One vector is turned by the same rotation once a step. Each row is the vector after some number of steps, and that number follows the row.
The counts run from 0 to 216.
[101 148 171  96 165 104 151 168  91 151 145 157 153  93 120 127 102 131
 136 140 118 130 156 143 127 102 190 143  88 105 178  97  81 117  96  94
 110 115 145 152 140 123 154 109  91 153 168 111 101 135 154 111 113 143
 170  81  82 107 156 104 149  95]	197
[174 151 113  95 169 139 145 150 128 110 161 126 142 121 114 163  91 104
 131 132 116  71 124 110  73 106 141 177 132 136 182 104 158 112 109 126
 114  97 118 137 121 145 154 114 112 122 117  92 152 128 105  92 159 162
 139 140 128  57  86  93  97 101]	169
[143 128 133 135 141 111 131 135 117 136 132 166 138 130 130 123  97 170
 155 141 111 145 117 149 142 132 194 142 118 107 171 126  61  96 142 123
 125 141  86  89 143 127 147 131 142 162 139 123  70  96 148  97 145  89
 141 100  82 149 120  71 133 110]	64
[165 108 116  96 151 161  96 128 173 152 130 145 138 150  89 162 120 130
 131 119 145 121 121  86 115 123 149 166 130 163 171 109 153  92 132 121
  81 116 132 129 139 140 156 135 117 124 123  61 130 146  96 102 155 139
 163 185 131 120  72 133 112 119]	39
[156 125 132  96 115 107 113 121 108 178 149 169 124 110 120 159 132 131
 171  91 125 150 109 110  85 123 117 147 119 147 101 103 104 113 121 166
 140  99 112  89 135 131  94 101 124 149 156  92 119 114 126 192 120 116
 104 202  96 156 122 101 160 166]	56
[148 133 144 103 128  82 162 161  77 137 152 132 133  94 130 122 128 126
 132 111 151 157 140 142 125  55  98  97 127 120  90 102  95 152  95 154
 174 106 154 118  91 140 125  85 114 178 155 117 137 116 112 172 135 107
 152  98  89 108 111 109 171 158]	151
[147 153 140 148 148  79 139 128  79 106 113 150 141  95 133 110  97 165
 153 130 108 117 106 167 114 102 167 127 114  82 155 116  53 121 149 108
 162 145 120  91 124 131 144 155 145 142 139 145  95  88 175 112 153 111
 137  95 109 115 158  53 117 113]	195
[123 143 146 101 153  71 117 138  72 122 114 125 158  75  88 132 144 121
 117 124 136 134 166 125  99  72 115 131 107 133  98  97  95 151 126 130
 171 124 201 149 124 129 142 130  84 140 172 101 128 134 148 178 122 160
 156  94 112  84 144 122 122 159]	112
[167  74 141 108 140 127  90 134 143 129 168 149 149  71 118 121 115 124
 119 145 156 176 130 134 133  74 157  94 119  93 119  63  90 161  96 142
 137  92 177 140 124 150 165 109  83 161 143 149 124 122 113 118 146 126
 151 115 109 114 124 158 140 117]	202
[144 105 142 126 156 101 127 180 137 136 122 145 143 121 127 105  99 147
 133 134 154 150 144 143 172  89 192  88 137 109 176 118  84 107 137 109
 130 159 131 121 117 138 180 120 119 174 130 129 103 126 106  92 158  92
 169  89  83 148 103 122 158 100]	25
[107 198 126 102 150  75 191 136  90 158  79 133 120 156 133 153 110 138
 137 127  84 120 127 124  95 134 133 166 129 154 143 170 115  98 121 121
 125 175 113 102 132 111 121 118 143  96 129  76 127 124 138 137 114 119
 127 138  79 129 122  92 160 135]	142
[114 125 142  94 163 131 121 134 117 140 135 166 156 142 106 133 115 145
 129 134 153 128 167  98 124 119 184 168 121 162 179 117 113  85 119 104
 107 104 148 135 144 149 148 123  92 162 167  60 112 135 141 125 134 138
 183 103 108  98  89 124 112 132]	158
[133 177 174 128 146  63 171 184  66 136 123 124 159  91 118 148 122 119
 143  96 116  96 151 155 115  78 150 116 102 145 152 104 111 113 115 121
 157 131 156 126 110 130 152 120 129 139 157 109 130 124 134 159 143 138
 174  83  83  95 103  75 158 131]	21
[137 139 112  93 116  79 149 109  96 163 112 158 114 126 122 136 129 148
 138 132 113 183 110 124  86 129 105 160 144 142  90 123  64 118 123 167
 140 125 124  90 125 132  80 110 133 138 150  83 129 111 149 184 111  97
  98 166 101 134 130 114 149 175]	57
[181 108 120  78 136 127 112 117 126 131 156 120 125  78 102 175 129  91
 104 126 125 128 114 106  54  97 110 149 132 126  99  76 141 157  97 148
 105  99 148 143 120 155 130  99 113  86 123 119 175 125 104 128 139 159
 107 182 143  86 111 136 113 120]	84
[149  76 103 103 150 116  74 110 165 142  92 162 141 147  78 133 123 160
  94 142 141 176 140 108 126 127 177 144 136 138 146 127  93 121 158 118
 116 171 165 119 162 144 167 156  89 125 119  84 116 131 127 110 154 117
 164 135 138 131  97 176  99 116]	120
[130  80 121 116 146 116  94 112 152 139 125 169 128 112 105 113 122 174
 120 159 132 184 127 132 132 128 199 134 116 103 145 102  50 110 153 113
 121 139 140 109 167 134 161 147  92 147 144 109  81 112 145 110 140 105
 156 109 125 147 134 142 108 115]	200
[153  55 113  97 141  94  94 130 132 143 132 124 151 107  93 137 117 155
  93 139 137 188 145 116 107 121 157 108 159 154 106 109  81 126 133 172
 160 154 160 105 122 161 133 108 104 115 129 103 142 139 107 132 143  61
 136 105  93 131  84 172 122 139]	29
[141 176 148 118 147  50 169 171  79 119 114 135 132 107 123 108 114 119
 134 117 128 134 135 166 135  61 120  99 119 104 121 130  95 157 109 121
 179 147 161 120  89 118 147 121 123 155 152 123 125 102 131 155 150 120
 153  86  96  98 135  99 164 136]	20
[162 118 118 105 156 149 107 153 141 102 168 147 153 115 111 117 113 124
 140 140 146 107 130 115 132  92 175 149 118  91 204 106 113 130 129  85
 101  92 131 138 133 149 188 145 107 163 132 100  95 109 127  79 162 154
 162 115 148  98 122  91  91  91]	77
[184 173 120 132 117  78 158 147 101 116 119  97 111 129 144 137 110 107
 151  93 132 127  98 149 119  78  73 113 139  97 101 135 120 166 114 143
 147 153 116 108  81 118 136 119 151 130 121 147 155 106  94 157 150 117
 100 159 115 113 112  81 170 134]	139
[202  98  95 105 121 142 104 130 171 121 142 121 116 139 120 130  99 123
 116 116 160 163  94 118 126  87 101 124 160  99 114 116 127 165 109 148
 123 138 125 100  98 135 153 103 122 145  98 120 151 121  62 109 164 100
 115 171 136 117  63 153 144 109]	42
[154  72 157 106 129 116  98 114 120 180 158 162 160  93  97 150 125 160
 139 130 130 177 131 119  92 142 184 137 115 158 123  81  71  90 121 164
 126  97 144  92 149 154 114  91 111 147 151 106 101 122 141 148 126  94
 146 132  86 152 106 137 119 142]	68
[147  94 122  72 150 152  98 126 168 147 143 135 122 108 113 141 115  95
 111 118 158 149 124  97 125  88 134 134 112  94 134 103 138 153  85 110
  86 122 164 176 133 119 158 103  83 127 122 100 160 148  77 105 137 169
 139 186 134 126 116 170 164  94]	214
[170 123 114 126 128 124 110 123 175 149 127 150 102 113 152 123  87 130
 163 110 141 137  69 132 145 108 144 122 113  61 138 122  95 134 116 110
  81 155  91 115 131 112 148 127 133 119 100 146 111 112  84  97 144 115
 108 205 120 174 119 100 181  85]	93
[149  67 110 112 129 104  83  94 126 141 132 158 148  95  95 121 124 173
 119 144 129 193 125 126 111 129 159 140 143 126  99  96  56 121 145 161
 146 119 140  81 143 152 121 128  99 148 153 100  88 110 149 151 136  79
 127 118 128 137 135 139 104 154]	69
[166 114 133 111 115 142  91 126 161 152 143 163 117 119 138 131 104 113
 167  99 155 128  92 125 142  91 115 132  99  76 123 113 110 138 120 108
  93 118 118 125 135 106 142 132 117 166 120 125 105 116 103 144 132 156
  96 221 119 165 130 111 186 105]	94
[138 198 122  94 146  99 179 140  99 127 132 118 107 117 152 147 113 101
 156 109 114 118 105 124  79  89  77 174 116  97 120 119 134 162  85 129
 113 106 114 139  99 108 103 102 128 116 140  95 147 108 115 142 118 152
  99 172 121  76 137  86 146 128]	180
[120 160 159  99 133 101 143 160 110 184 132 181 126 153 141 120 114 122
 148 104 150 156 146 119 153  98 136 142 104 133 144 131 106 104  92 107
 103 112 130 141 128 107 128 100 109 178 168  88 104 135 104 158 110 136
 165 154  53 150 118 120 199 137]	146
[206  73 120 131 121  82  92 122 132 129 131 124 150 106  90 117 118 140
  97 128 153 165 124 132 117  89 133 103 162 126 102 107  80 151 149 168
 170 157 158  93 118 163 157 136 113 147 124 120 122 118 120 134 172  76
 153  96 128 115  81 132 116 137]	30
[123 142 151 107 160  67 148 140  74 142  97 115 152  74  91 160 140 131
  98 134  98 144 165 135  72  99 142 127 132 152 120  95  97 127 130 131
 164 130 180 137 123 133 137 110  93  89 165 101 154 129 155 142 136 138
 158  83 111  91 124 123 126 133]	113
